(in the rows, 128 means zero)
One turn moves each row of this set onto another row. After a few examples, where does it send each row asked below?
dazom: [147 105 150  88 155 134 112 141 145 156 119 128]
bom: [147  85 129 137 143 120 127 136 140 108 129 100]
zuv: [105 158 155  90 154 122 136 147 159 122 111 112]
sedog: [145 118 151  82 146 134 122 153 148 156 120 130]
Botis: [101 115 111 130 163 131 149 121 132 122 147 113]
boma: [ 97 120 132 133 115 127 113 121 129 158  96 147]
Robat: [ 96 129 143 127 117 138 118 107 130 159  97 134]
dul: [101 122 150 130 115 130 117 119 136 160  94 146]
Losuz: [126  96 136 129 159 122 141 166 152 114  92 137]
kago: [148  97 132 150 136 122 124 148 127 116 132 104]
mez: [139 119 150  84 138 130 116 151 153 159 124 137]
Kogap: [128 137  88 112 164 124 125 125 144 145 109 111]
rir: [148  82 134 129 143 128 132 136 142 109 126  97]
torip: [112 142 132  86 162 134 135 153 168 113 108 112]
matu: [110 143 149 135 120 114  93 127 163 103 105 120]
tikuf: [134 147 125 132 109 126 115 137 150 106 142 128]
Zoli: [ 97 143 143  87 162 133 144 138 161 111 112 115]
zibo: [ 95 117 126 140 117 132 116 129 125 155  94 142]
degup: [153 118 149  87 158 135 128 149 146 146 121 134]
zeg: [102 114 108 137 153 135 153 124 130 123 143 110]
Rarit: [117 133 133 143 123 107  96 119 158 109  89 122]
Momi: [123 117 157 120 157 154  92 113 150 145 129 127]
nimo: [111 137 141 139 120 114  92 124 155 110  87 120]
vovu: [106 123 152 126 121 115  83 125 154 107  98 129]
merit: [103 123  97 136 149 127 154 124 132 133 135 120]
zab: [105 113 105 149 144 132 150 122 139 133 142 109]
nez: [104 141 142 123 119 115  85 124 152 111  94 120]
fizu: [102 115 152 139 120 100 139 148 133 158 122 103]
Gedu: [148  90 131 145 142 116 122 151 144 109 116 102]
nipe: [ 92 111 153  85 130 124 135 114 137 108 100 115]
Gid: [142 114 145  90 165 124 130 147 144 159 115 137]
fadu: [101 138 137  83 166 126 141 151 164 125 116 107]
mot: [104 151 148  86 161 122 137 147 163 121 118 116]
Ridog: [102 118 106 139 137 117 156 125 143 122 143 108]
tuk: [142  92 128 144 135 113 127 140 129 101 126 105]
Tumus: [101 121 142 126 109 126 120 124 122 166 105 137]

zeg turns into boma
mez turns into rir
Where do these go?
matu turns into Zoli
Ridog turns into Robat
tikuf turns into nipe
zab turns into dul

One turn moves each row of this set onto another row. After a few examples, where does it send each row asked below?
fune: [161 170 182 147 147 136 145 119 170 152 129 137 118 134 133 125 167 176
 108 171 114  98 130 137 149 168  80 126  90 155 144 125 146 145 125 155
 122 117 118 127 128 130]
Pota: [146 161 172 133 134 121 143 117 151 144  87 143 102 150 104 132 155 133
 108 152 123 123 141 104 165 191  73 145  95 163 165 155 170 144 110 150
 135 117  94 118 118 140]
Fuz: [139 157 112 161 163 124 155 136 144 136 109 106 152 152 115 164 133 125
 126 125 127 136 142 114 172 170  71 135 118 137 122 156 174 109 133 134
 135 149 118  96 142 133]
zefa: [163 174 173 106 106 125 172 146 112 126 103 129 127 168 151 122 141 143
 118 146 140 115 169  88 105 175 109  97 116 160 128 110 153 118 140 114
 120 114 102 107 107 182]
lile: [164 152 177  96  98 154 158 143 133 126 113 128 145 183 118 134 148 141
 116 120 127 123 157  87  89 181 108 101 119 152 118 114 169 113 129 130
 114 118 101 119 128 155]
Zefo: [144 150 172 113 120 133 151 160 112 136 105 145 143 173 136 127 146 144
 139 109 130  99 153  95  88 170  96  98 101 134 118 104 146 120 137 140
 114 139 108 132 133 162]
Sete: [154 146 170 145 138 160 165 117 162 151 150 106 102 159 134 148 145 158
 118 176 121 119 144 127 142 160  45 114 111 151 144 167 159 125 134 148
 109 127 132 119  94 141]
befe: [144 182 113 152 142 126 153 144 157 131 128  95 138 152 148 138 159 159
 129 170 134 120 141 103 153 188  48 129 103 116 140 139 170  99 106 105
 126 128 110 114 129 118]
zekeg: [159 175 137 112 139  94 134 141 112 141 136 140 124 179 125 136 147 164
 111 117 133 117 124 107 140 139  79 108 129 137 155  95 151 102 100 105
  75 155 106 109 132 136]
Bod: [149 158 115 170 154 139 157 123 138 153  96 141 158 152 128 141 138 156
 120 183 132 130 156  98 159 188  62 106 121 139 118 136 192  98 118 123
 126 150 126 106 130 112]
teret: [155 162 192 142 118 142 169 137 103 117 118 120 142 173 138 120 146 143
 122 135 139 130 158 103  98 162  94  83 105 147 108  96 147 116 145 137
 126 124 125 127 121 171]
Gelip: [156 151 145 142  93  98 139 104 167 128 103 134  90 160 156 138 129 162
 131 129 125 147 104 141 145 177  82  71 139 158 134 139 130 120 150 113
 140 136 108 118  79 131]
Kiti: [189 174 158 120 125 101 154 110 123 139 120 147 145 178 147 128 139 172
 108 149 122 162 167 102 163 160  71  96 130 172 120  97 140 112 121  72
 116 139 115 104 104 125]
Vulob: [138 133 179 114 125 153 137 127 144 141 120 143 106 153 128 118 139 144
 128 165 122 122 155 126 146 188  36 119  98 124 101 164 165 136 137 148
 108 150 121 104 112 102]
Ren: [159 147 136  96 113 119 149 140 135 143 151 112 141 177 125 133 112 159
 123 124 121 125 141 100 159 143  91 127 147 121 153 117 135 129 109  76
 112 135 105 112  99 130]
zupip: [163 182 115 134 145 141 138 125 161 123 102 105 137 130 141 141 137 149
 110 162 114 131 155 121 163 190  79 122 112 132  90 129 165 127 149 109
 121 144 139  91 132  98]
zesev: [155 186 128 160 138 124 139 132 146 122  93 119 130 136 124 132 129 120
 111 155 125 119 131  91 178 174  68 118  90  97 134 123 159 110 122 125
 139 137 117  90 119 103]
rukib: [161 158 151 137 144 125 149 120  76 126 110 113 115 175 124 125 114 153
 127 117 148 155 143 105 170 150  73 114 125 133 126 100 124 122 133 101
 120 162 136 139 121 129]
zel: [145 138 153 154 102 119 140  98 145 140 110 137  95 172 115 124 140 178
 144 124 152 146  96 144 138 188  85  78 127 159 140 131 151 110 128 122
 141 140  93 146 143 118]
Tize: [139 141 145 143  94 109 144 105 132 135 119 138  94 141 140 109 124 176
 137 152 147 134  93 152 149 178  92  88 144 135 137 107 145 140 147 110
 143 131 100 118 106 130]
vit: [135 145 171 144 154 116 141 123 138 158  95 163 118 134 128 126 131 156
 120 172 114 108 158 139 148 180  71 124  96 166 114 152 163 170 131 132
 116 148 110  96 115 140]
Fom: [174 177 123 154 159 132 156 130 178 157 116 108 136 145 134 167 127 159
 123 151  96 111 134 111 142 164  94 128 107 138 133 128 170  97 126 117
 124 154 109  83 130 111]
lanob: [160 158 160 117 125 133 133 103 125 117 124 119 145 193 117 119 140 170
 117 134 112 144 162 118 141 158  99  92 139 158 112 132 154  94 100  79
  92 148 131 131 139 107]
Kunu: [160 146 141 134 133 117 120 120 124 124  91 147 156 178 116 145 131 144
 104  96 101 145 134  92 159 154  77 106 134 137 130 106 127 132 112 112
 113 151 139 144  93 123]
vin: [136 153 153 130  90  84 138 108 140 137 126 158  93 162 142 114 153 154
 144 136 149 148 111 145 149 175  66  73 136 145 137 123 158  97 151 128
 132 138  98 110 123 121]
Kosof: [133 137 143 139  86 109 130  91 165 138 117 138  99 161 105 133 119 149
 134 128 121 137 115 148 140 173 104  76 139 160 141 139 161 139 142  92
 136 131  97 109 114 127]
ladiv: [167 153 173 124 103 159 161 125 132 126 104 136 151 175 125 143 144 135
 118 114 111 114 168  87 109 170  91  86 100 154 118 110 140 132 154 116
 128 107 124 135 109 169]
Pibiz: [141 128 125 131  95 125 133  96 150 141 112 157  98 165 124 150 144 164
 132 114 124 131  92 146 133 179  68  77 148 152 138 137 162 114 152 126
 107 141 109 126 113 132]
Nad: [152 149 167 116 105 141 161 157 120 135 111 122 129 171 134 139 117 133
 129 122 130 114 161  84  93 172  84  97 100 136 119 108 141 151 144 108
 124 129 104 112  92 172]
mek: [149 159 191 118 138 125 151 128 146 129 112 105  85 152 130 128 135 125
 119 153 121 141 138 122 154 171  82 145 118 144 135 169 163 113 133 175
 129 145 116  95 104 129]

Nad turns into zefa
Fuz turns into Fom
Where do these go?
Vulob turns into Pota
zekeg turns into lanob
Gelip turns into Tize

One turn moves each row of this set onto another row. After a few examples, where does it send each row asked below?
melo: [121 157 119 139 153 129 143 127 130 126 122 125 130 100 129 126 107 124
 130  94 101 101 138 157 138 139 144  90 142 103 114 106 112  91 140 132
 154]
Moso: [ 95 125 114 147 127 141 157 133 153 123 122 107 128 147  90 121 107 129
 108 134 113 139 135  62 123 124 115 136 133 131 120 119 117 113 134 126
 123]
vola: [129 100 129 134 130 123 124 126 161 132 121  95 100 129 139 111  92 124
 102 152 119  98 147 156 137 118 119 142 117 169  99 102  86  93 173 130
 138]
ralum: [140 128 114 118 134 107 133  99 135 136 164 138 111 140 136 149 128 141
  89 125 123 131 105 135 126 144 141 133 158 182 126 136 142  94 139 125
 135]
paf: [112 145 118 124 102 122 137 131 139 120 133 116 144 204 122 127 107 135
 129 126 109 131 121 143 125 120 148 142 119 138 115 121 136 123 136 136
 138]
dop: [130 124 104 135 109 146 139 130 122 124 120 110 106 123 129 139  89 106
 119 151 152 124 127 140 119 142 137 183 152 150 138 123  82 124 145 108
 116]
degi: [140 129  93 110 129  78 133 138 143 118 121 123 128 106 122 139 142 135
 112 134 123 143 136 118 154 132 151 155 108 168  98 161 135 105 124 128
 115]
kuz: [114 150 140 110 141  98 124 100 152 131 139 145 146 110 104 141 136 126
 121 145  92 106 148 126 117 130  91 120 120 141 121  97 129 119 121 167
 122]
lipi: [149 133 123  50 111 126 110 131 163 134 120 119 126  91 148 116  91 124
 116 114 112 124 148 160 123 132 125 133 132 157 108 112 134 114 143 126
 141]
Lezer: [124 112 155 116 133 153 148 144 137 167 116 119 124 136 115 101 106 154
 128 137 132 101 129 147 121 150 132 111 166 137 127 141 115 126 152 135
 156]
gek: [105 145  78 111 112 122 123 140 115 141 154 126 131 117  89 139 121 148
 137 119 146 114 110 134 119 121 132 130 125 134 122 102 135 118 109 109
  87]
foli: [ 98 174 107 122 128 116 119 137 133 130 130 132 110  94 146 107  90 120
 134 105 125 121  73 152 143 131 119 117 131 129 135 114 137  96 147 131
 133]
sevib: [100 141 129  86 122 161 149 122 154 128 137 122  98 101 128 125 101 130
 119  79 117 116 108  92 141 119 132 112 123 153 110 123 142 111 134 123
 114]
res: [128  63 133 156 123 117 122 131 129 124 137 123 136 146 155 118 128 127
 119 134 114 121 140 162 141 117 104 118 133 138 116 124 111 118 140 122
 143]
Rup: [125 124 153 125  87 149 127 156 144 142 107 109 121 107 109 103  96 150
 126 146 137 120 147 148 158 149 132 122 159 130 113 138 123 120 154 163
 145]
Zeva: [132 150 106 111 127 130 141 133 129 141 124 136 150 125 131 157  91 118
 129 142  77 102 157 136 113 126 127 125 156 123 136 137  82 130 134 123
 118]
Nibik: [116 122 159 132  90 143 115 131 158 137  88 103 106 110 116 101 112 130
 137 129 138 131 149 138 140 127 134 145 135 119 111 101 126 110 101 132
  89]
vobiz: [116 131  87 125 116 139 135 130  87 141 152 113 135 117  90 122 122 120
 129 119 133 129 113 150 115 145 146 159 156 124 119 140 126 122 126 111
 105]
Segir: [110 136 118 158 140 124 109 132 139 124 133 118 128  61 106 117 109 127
 122 142 119 119 136  67 142 103 126 142 125 150 113 118 116 121 138 132
 122]
fal: [123 132 106 131 144 145 133 112 155 130 112 137 100 107 125 110 132 100
 118 140 101 138 128 138 116 114 139 157  87 147 108  98 149 129 112 140
  88]
Moru: [142  90 108 122 106 138 138 151 144 112 130 158  83  98 123 118 123 119
 127 152 112 126 131 125 122 120 124 146  93 147  96 102 152  89 142 125
 137]
sipi: [ 86  93 120  57 138 129  92 128 123 122 136 113 138 132 108 127  95 124
 132 137 124 122 119 150 138 144 131 142 122 142 113 125 125 122 136 148
 133]
tove: [145 135 122 155 119 120 120 134 145 135 132 106 108  60 160 132 102 121
 128 159 122 121 153  85 130 132 120 126 114 148 112 122 135 131 139 135
 128]
Tov: [118 168 112 150 145 113 132 160 137 140 147 138 104  94 135 125  97 123
  89 152  90 114 125 146 154 162 127 124 127 120 132 122 137  91 127 123
 144]
Punos: [126 104 142 128 123 116 144 104 141 131 144 133 119 102 121 102 127 132
 157 147  85 129 153 130 126 143 146 128 136 173 125 120  98 107 138 182
 136]
Pamen: [138 137 152 141 113 112 117 116 147 134 127 116  98 108 125 140 118 148
 129 169 117 107 110 152 161 163 101 137 141 147 128 124 143  87 135 111
  95]
ven: [113 133 121 104 124 138 143 163 119 119 131 129 138 140 136 130 140 140
 132 125 120 117 111 142 114  78 122 163 102 138 134 120 120 120 108 153
 141]

paf turns into fal
lipi turns into ralum
Where do these go?
Moso turns into Nibik
Punos turns into sipi
melo turns into foli
Segir turns into Rup
tove turns into Lezer
Moru turns into res
Pamen turns into Zeva

